In the rows, 128 means zero.
Rotation paths and how fast each direction turns (degrees a step)
Each turn is a multiple of 5 degrees from 10 to 175, or 0.
Each row of a path follows its step; steps can be skipped.
Path 1:
step 1: [127 132 123 129 148 140 131 128 126 127 126 133 129 145 140 127 118 143
 136 140 127 129 122 121 119 128 130 132 125 138 136 143 129 134 130 124]
step 2: [123 138 131 123 132 131 138 127 127 126 132 127 118 128 123 128 137 147
 131 136 126 115 129 118 127 122 129 140 133 132 134 134 141 135 108 133]
step 3: [113 129 122 126 114 125 137 123 123 113 115 141 118 132 137 131 122 141
 121 123 128 122 136 122 116 135 125 132 132 134 133 126 131 130 121 122]
step 4: [117 136 135 128 138 130 133 133 125 126 123 137 119 129 133 120 130 133
 140 133 129 106 133 133 120 139 118 127 126 122 121 120 118 117 121 116]
step 5: [121 134 120 135 129 132 140 130 125 143 122 130 132 130 126 132 119 128
 126 138 142 117 130 130 121 126 138 125 134 137 123 133 130 117 117 108]
step 6: [118 134 116 134 137 133 123 127 125 116 119 124 130 126 110 124 128 131
 137 125 140 125 121 141 120 126 124 136 133 130 140 139 130 128 118 117]
step 7: [110 136 129 126 127 120 122 136 121 121 121 119 132 121 113 122 134 138
 113 129 132 117 139 132 133 132 135 134 135 132 122 125 131 138 130 118]
step 8: [114 139 120 125 124 127 123 123 132 127 121 116 138 122 135 135 115 134
 131 124 134 123 143 132 123 137 125 134 119 120 130 132 113 132 138 117]
step 9: [122 137 124 141 148 132 131 122 124 141 117 126 132 120 125 128 122 131
 133 136 125 117 131 128 137 131 141 136 124 108 128 126 130 130 135 127]
Speeds:
[127 128 126 128 129 128 128 126 127 121 132 128 130 127 124 129 134 130
 124 128 130 128 122 125 126 127 130 129 129 131 125 136 126 130 127 130] => 80
[133 128 124 128 128 124 129 133 128 127 125 123 124 129 126 126 129 129
 130 125 128 131 127 128 126 125 129 133 130 131 130 126 132 134 125 127] => 85
[123 127 124 126 132 128 129 123 131 130 125 122 132 127 129 125 129 125
 128 129 125 131 129 127 131 127 125 125 132 127 126 128 127 134 130 129] => 35
Path 2:
step 0: [135 132 118 131 111 119 131 136 122 147 129 122 135 130 142 127 140 139
 133 127 130 127 125 139 121 130 130 129 129 138 134 143 129 134 123 123]
step 2: [129 125 115 136 121 126 142 122 109 118 132 138 139 134 129 132 130 132
 124 141 127 114 120 133 127 133 118 142 126 137 132 127 122 124 123 123]
step 3: [147 129 132 130 133 126 138 123 143 127 122 121 131 127 125 122 129 120
 123 139 125 114 127 111 121 131 123 132 122 115 134 132 131 143 115 127]
step 4: [140 133 126 137 130 134 128 124 135 120 129 128 128 144 127 133 142 139
 136 140 122 119 139 136 140 124 125 141 126 130 129 126 142 120 138 130]
step 5: [131 132 132 125 132 133 134 126 142 129 113 139 138 122 122 134 137 131
 137 120 133 113 141 122 122 127 123 116 127 138 122 128 122 132 125 111]
step 6: [123 144 120 126 130 134 120 122 131 124 133 125 140 128 134 122 146 136
 136 139 124 143 128 121 117 123 118 123 117 136 140 132 131 122 138 128]
step 7: [129 135 126 140 139 138 137 123 119 123 122 139 121 127 135 114 140 129
 131 108 129 133 135 125 132 129 128 125 126 123 133 122 126 128 111 116]
step 8: [125 126 114 125 138 119 136 124 136 120 144 135 138 127 142 144 136 127
 129 128 126 134 129 124 120 119 140 131 130 132 138 121 129 129 117 136]
step 9: [128 144 135 139 129 114 144 133 132 127 112 130 121 122 129 126 122 124
 132 124 123 130 130 120 119 124 131 139 120 118 132 114 132 114 131 127]
Speeds:
[130 124 130 129 126 131 128 130 130 129 130 126 125 129 133 132 129 131
 131 125 124 126 132 131 126 131 132 126 132 127 131 125 133 131 127 129] => 95
[129 128 123 131 128 124 134 128 127 131 132 123 127 127 129 130 121 125
 128 127 128 128 127 131 126 131 127 131 123 128 126 124 128 128 127 127] => 45
Path 3:
step 0: [131 129 132 118 124 129 134 125 127 137 125 127 123 123 130 117 142 131
 135 122 124 122 116 131 130 126 110 118 139 140 140 144 134 124 128 117]
step 1: [140 138 131 127 128 139 123 122 120 132 122 131 116 135 126 114 120 144
 123 134 130 123 118 127 117 121 115 129 131 133 114 137 125 118 128 132]
step 2: [122 138 130 122 123 142 111 125 132 125 132 123 127 138 128 110 133 125
 125 132 131 122 112 127 125 130 121 116 121 134 134 131 131 145 121 132]
step 3: [117 136 129 135 120 134 127 123 121 131 133 140 118 141 134 115 119 131
 119 134 133 136 124 118 120 124 139 123 119 121 135 139 133 121 122 116]
step 4: [121 127 137 128 126 138 118 133 126 120 124 126 128 139 119 128 122 113
 132 141 122 124 141 130 110 114 132 121 115 125 137 130 128 133 130 126]
step 5: [130 121 126 123 129 125 135 126 129 134 128 119 112 118 117 117 128 113
 125 141 131 132 131 118 126 125 142 122 126 117 143 122 127 124 126 115]
step 6: [133 124 127 140 137 120 127 133 117 136 125 123 123 121 124 119 114 124
 133 138 124 121 149 126 136 120 116 129 117 129 133 128 133 131 140 123]
step 7: [129 144 121 120 135 117 128 130 130 133 118 126 128 115 105 122 117 122
 130 126 132 120 122 136 137 127 127 127 131 123 143 129 128 127 131 133]
step 8: [120 139 130 142 142 130 129 142 132 134 124 120 132 117 138 119 122 131
 130 130 139 126 128 121 143 119 120 126 137 126 129 137 127 117 125 137]
Speeds:
[126 128 126 133 127 124 128 124 125 129 126 131 129 128 130 127 127 127
 124 127 125 129 126 130 131 134 127 131 122 129 131 130 128 135 129 126] => 100
[126 127 123 125 129 132 129 127 128 128 129 126 131 128 131 132 129 124
 132 130 132 123 129 130 127 125 126 127 125 132 128 131 130 134 133 129] => 160
